In the rows, 128 means zero.
Rotation paths and how fast each direction turns (degrees a step)
Each turn is a multiple of 5 degrees from 10 to 175, or 0.
Each row of a path follows its step; steps can be skipped.
Rotation 1:
step 1: [130 129 138 129 137 120 118 116 124 127 124 128 129 130 130 129 118 132
 136 119 133 129 132 130 127 128 135 138 125 135 130 121 126 126 123 130]
step 2: [127 126 121 125 130 135 137 132 125 124 125 128 134 128 133 123 130 119
 137 129 122 128 120 119 132 138 128 124 126 132 134 128 128 143 127 126]
step 4: [141 129 129 125 136 127 125 129 130 117 119 130 130 113 131 127 124 126
 128 129 127 131 123 124 133 127 131 129 132 116 130 132 121 127 136 128]
step 5: [133 128 118 128 130 129 124 127 123 131 125 114 131 131 134 130 141 121
 128 130 134 124 129 134 129 125 122 123 133 136 129 128 135 122 116 128]
step 6: [129 125 138 128 123 127 123 135 130 131 127 135 118 127 132 124 131 126
 127 114 121 120 127 127 139 122 124 135 127 126 129 121 124 129 133 119]
step 7: [128 132 131 133 128 127 131 122 130 132 128 127 144 120 127 128 135 124
 134 134 125 127 128 132 122 143 123 128 128 131 126 124 118 121 132 132]
step 8: [129 124 125 136 125 131 133 126 132 130 130 125 125 132 120 118 127 127
 126 115 141 136 126 122 133 124 131 122 125 125 136 127 123 125 119 120]
step 9: [124 123 135 124 131 132 127 120 123 121 125 135 126 118 122 130 133 133
 141 135 125 123 125 130 134 132 129 132 122 128 118 133 136 125 124 122]
step 11: [122 127 126 127 125 129 128 136 133 127 129 126 125 115 115 118 134 129
 116 137 125 123 126 122 133 120 123 125 131 130 128 128 133 124 128 131]
Speeds:
[128 128 124 127 130 129 129 128 128 126 129 131 129 126 128 128 130 129
 129 131 126 128 125 128 132 131 125 129 126 127 128 126 130 128 130 130] -> 155
[126 131 132 126 130 126 126 126 127 128 128 130 125 128 126 129 128 129
 128 127 126 127 130 124 130 128 128 127 128 127 130 127 130 124 129 127] -> 135
Rotation 2:
step 0: [133 121 120 134 129 125 125 136 131 125 134 123 134 130 125 122 122 136
 130 139 123 127 125 137 124 119 121 125 121 132 126 127 134 116 122 129]
step 1: [127 131 120 133 133 118 129 132 127 121 129 118 128 122 123 120 117 132
 129 138 134 130 126 122 118 121 129 128 124 135 126 123 128 131 119 133]
step 3: [141 128 125 130 126 117 126 136 129 124 129 120 124 127 128 135 121 118
 130 128 139 132 127 120 126 130 118 125 121 131 121 122 121 127 127 123]
step 4: [143 124 134 129 129 120 127 136 127 128 128 122 127 136 126 131 131 139
 123 130 126 131 132 124 133 120 120 117 121 132 119 121 126 130 126 124]
step 5: [141 123 117 120 133 124 129 144 125 129 128 122 127 134 131 125 122 132
 129 131 130 134 129 127 132 121 127 127 120 138 128 131 128 119 125 128]
step 6: [133 120 126 131 126 118 134 139 122 132 127 124 130 130 116 124 126 135
 131 136 129 130 126 130 125 119 131 125 121 130 131 125 134 131 116 137]
step 7: [127 120 123 140 132 126 126 137 124 130 130 120 126 126 121 120 119 125
 133 138 133 132 126 136 125 124 117 131 116 134 129 127 130 129 130 129]
step 9: [137 128 135 134 137 121 129 131 119 126 130 119 124 135 125 122 120 125
 129 127 139 127 129 126 141 123 121 124 125 129 120 123 125 129 135 124]
step 10: [146 122 123 129 125 116 125 140 124 126 128 125 122 136 132 131 125 127
 136 120 131 132 132 123 133 126 129 127 122 125 124 127 123 132 127 131]
Speeds:
[124 130 131 129 127 129 129 130 129 129 128 125 128 125 128 128 128 126
 130 129 127 126 127 129 127 130 128 128 124 132 130 127 127 129 128 131] -> 65
[127 126 127 131 128 131 130 127 128 125 130 129 130 125 128 126 129 125
 128 129 130 127 130 127 126 126 127 130 129 129 128 126 132 131 128 127] -> 60
Rotation 3:
step 0: [130 124 123 135 131 131 128 126 128 128 133 121 126 133 114 129 124 133
 125 120 130 132 141 138 128 128 120 132 137 132 133 124 127 134 131 123]
step 1: [143 132 126 133 119 131 127 127 126 129 135 126 133 128 129 124 125 129
 124 117 123 124 128 135 129 136 130 132 130 117 123 138 125 136 124 129]
step 2: [133 132 127 131 125 121 131 124 116 131 126 122 127 129 138 122 130 130
 122 121 121 132 136 132 137 122 123 122 131 134 126 125 134 124 117 123]
step 4: [124 130 126 135 128 126 134 130 124 125 128 134 124 122 135 125 125 139
 110 124 137 125 128 125 126 124 132 129 122 131 132 122 131 131 134 119]
step 7: [127 126 123 125 129 133 132 116 130 130 138 124 134 132 118 134 131 125
 125 125 137 131 135 133 136 118 123 125 126 125 124 132 126 138 129 124]
step 8: [137 133 126 127 127 133 135 130 119 129 138 127 125 127 133 132 132 122
 128 118 132 119 125 131 127 129 125 134 138 116 126 120 126 132 126 126]
step 9: [133 131 124 137 124 128 140 125 121 128 131 118 121 141 127 131 134 133
 127 125 123 130 119 135 132 121 127 122 123 128 126 130 134 123 121 129]
step 10: [127 138 116 130 123 124 129 138 133 134 123 128 128 125 134 137 140 129
 125 119 126 134 126 135 130 127 131 134 124 131 132 122 125 131 125 133]
step 11: [127 131 125 131 133 127 135 124 136 127 137 125 126 127 129 134 124 136
 116 123 126 135 133 125 119 131 138 133 118 133 126 123 133 123 123 121]
Speeds:
[126 129 131 127 127 125 129 128 132 130 129 128 124 125 125 127 127 129
 129 129 127 127 129 130 126 127 130 130 126 128 129 128 129 128 131 126] -> 55
Rotation 4:
step 1: [124 135 131 137 137 135 137 122 123 134 120 133 127 127 123 131 129 130
 122 128 122 132 130 126 140 134 121 139 127 118 118 128 128 129 127 128]
step 3: [127 127 124 130 132 131 133 128 132 135 121 131 129 127 131 113 139 128
 132 132 124 122 143 130 130 125 126 128 137 127 128 131 133 139 118 126]
step 4: [133 134 133 133 132 129 137 131 123 139 118 125 129 123 134 128 128 128
 130 132 121 131 139 123 126 123 121 132 142 119 122 132 124 128 125 130]
step 5: [136 129 131 122 132 134 137 139 125 125 120 128 116 127 127 130 132 127
 134 129 122 133 135 125 121 120 128 137 125 121 123 139 130 125 129 121]
step 6: [136 123 127 124 131 130 129 129 132 131 115 131 131 132 130 125 146 131
 133 131 126 122 128 134 125 118 127 133 123 130 120 138 127 134 127 120]
step 7: [133 132 132 131 125 128 133 129 136 137 116 125 132 122 129 139 138 136
 122 132 128 123 125 125 127 119 126 134 135 123 126 128 116 135 125 125]
step 8: [131 131 134 121 130 134 135 136 140 129 124 126 115 122 129 139 131 128
 124 125 127 134 135 126 127 124 129 134 125 128 132 125 119 140 132 123]
step 9: [133 124 129 128 137 124 129 123 139 128 118 126 117 127 134 127 132 132
 132 128 125 131 131 137 125 126 124 131 121 142 122 130 124 142 131 129]
step 10: [131 133 136 137 131 115 132 126 133 132 120 126 119 123 127 128 136 139
 126 132 121 130 119 124 124 125 130 126 128 134 123 128 122 133 121 138]
Speeds:
[132 130 131 128 128 126 128 128 127 128 129 127 128 126 122 130 127 129
 129 126 126 129 129 127 130 130 128 127 130 124 128 126 125 127 128 127] -> 115
Rotation 5:
step 1: [129 129 119 122 126 128 122 117 136 136 132 136 127 123 130 126 124 120
 127 125 129 133 137 118 129 128 125 136 137 124 129 129 129 132 126 121]
step 2: [138 137 130 127 134 122 130 124 121 135 134 129 124 129 127 118 131 122
 126 132 125 123 121 123 123 122 131 118 129 130 123 132 138 125 130 132]
step 3: [121 128 127 129 129 131 127 127 138 130 128 138 119 132 132 137 125 127
 124 124 123 128 130 128 126 114 113 124 132 135 133 126 132 128 126 130]
step 4: [132 121 125 114 133 126 131 132 123 139 136 131 132 126 128 123 123 133
 136 130 133 135 129 124 118 125 130 128 132 129 130 127 132 133 136 134]
step 7: [118 130 133 132 124 125 121 126 128 135 128 130 125 123 122 126 128 122
 124 136 137 128 120 124 123 117 127 129 132 134 131 128 126 127 142 135]
step 8: [125 124 128 123 131 135 137 123 138 138 135 122 128 131 129 126 131 126
 127 126 121 135 132 134 128 135 123 124 131 136 135 140 128 128 129 135]
step 9: [126 126 137 127 118 125 128 124 125 135 135 135 129 126 127 125 129 129
 121 129 131 133 135 116 120 125 136 136 140 131 123 126 129 123 123 128]
step 10: [128 131 127 133 131 128 128 117 122 140 129 135 122 127 133 130 133 126
 129 140 129 128 124 135 128 130 129 121 121 140 128 136 135 130 127 123]
step 11: [125 128 132 126 124 124 134 124 126 141 121 137 126 134 121 127 128 126
 128 124 123 132 132 125 126 125 115 128 133 124 137 122 120 121 128 132]
Speeds:
[127 126 130 130 125 125 132 126 126 131 128 128 127 127 128 130 131 128
 128 129 130 127 128 131 130 131 128 130 129 127 129 129 126 125 127 126] -> 25
Rotation 6:
step 0: [125 132 132 135 129 120 136 117 123 136 133 121 132 140 127 126 130 130
 126 126 135 132 133 119 131 133 137 126 132 132 126 134 132 122 131 129]
step 1: [131 135 116 130 129 138 115 132 135 125 132 122 131 133 131 131 124 121
 126 130 129 132 122 126 131 127 131 133 127 125 126 129 140 118 129 130]
step 2: [119 126 124 115 124 130 130 131 124 127 134 135 125 128 136 136 124 120
 131 125 133 121 126 133 134 128 131 121 116 128 130 127 125 129 121 123]
step 3: [130 120 135 130 131 132 138 125 130 137 128 124 125 133 127 128 132 132
 126 129 132 143 136 127 135 136 134 127 126 128 131 131 121 127 120 119]
step 4: [130 127 127 129 128 137 120 131 141 129 122 131 136 130 123 127 129 122
 128 134 127 137 119 124 124 130 116 129 129 118 126 135 127 124 129 128]
step 6: [133 126 134 124 132 126 138 135 127 124 128 120 128 126 122 124 138 131
 130 129 135 136 141 133 126 132 136 131 137 130 128 121 126 124 123 132]
step 7: [127 134 131 129 132 124 115 136 132 121 126 134 128 121 127 128 133 125
 135 127 128 136 125 127 131 125 127 130 133 127 119 142 125 126 136 134]
step 10: [130 135 119 126 126 129 120 129 134 128 130 132 134 134 133 129 131 131
 123 129 127 128 129 127 137 122 132 126 124 128 108 136 127 128 135 127]
step 11: [120 131 125 124 134 133 128 126 129 130 120 131 127 123 125 127 110 124
 122 125 124 124 136 129 135 131 135 128 117 127 132 126 133 133 122 124]
Speeds:
[124 129 125 128 126 127 130 129 128 130 131 127 125 127 128 130 129 128
 128 130 129 127 128 131 129 130 127 130 129 126 129 124 125 130 128 130] -> 110
[129 130 127 129 128 128 126 129 128 131 129 130 126 131 127 129 130 129
 128 124 131 125 126 129 130 129 130 132 127 127 128 129 129 128 126 125] -> 45
[127 130 131 126 130 125 124 129 128 128 128 128 130 129 127 126 129 131
 129 128 125 127 127 130 127 126 131 129 131 128 130 126 125 128 130 129] -> 35
[128 132 130 131 125 128 124 128 132 128 128 128 128 129 127 128 126 125
 128 128 128 130 129 130 128 125 126 129 125 127 128 127 129 130 129 128] -> 115
[127 128 127 127 128 128 124 124 124 127 132 128 128 127 131 127 127 128
 130 130 131 131 127 126 131 126 130 128 129 129 128 127 130 129 128 128] -> 45
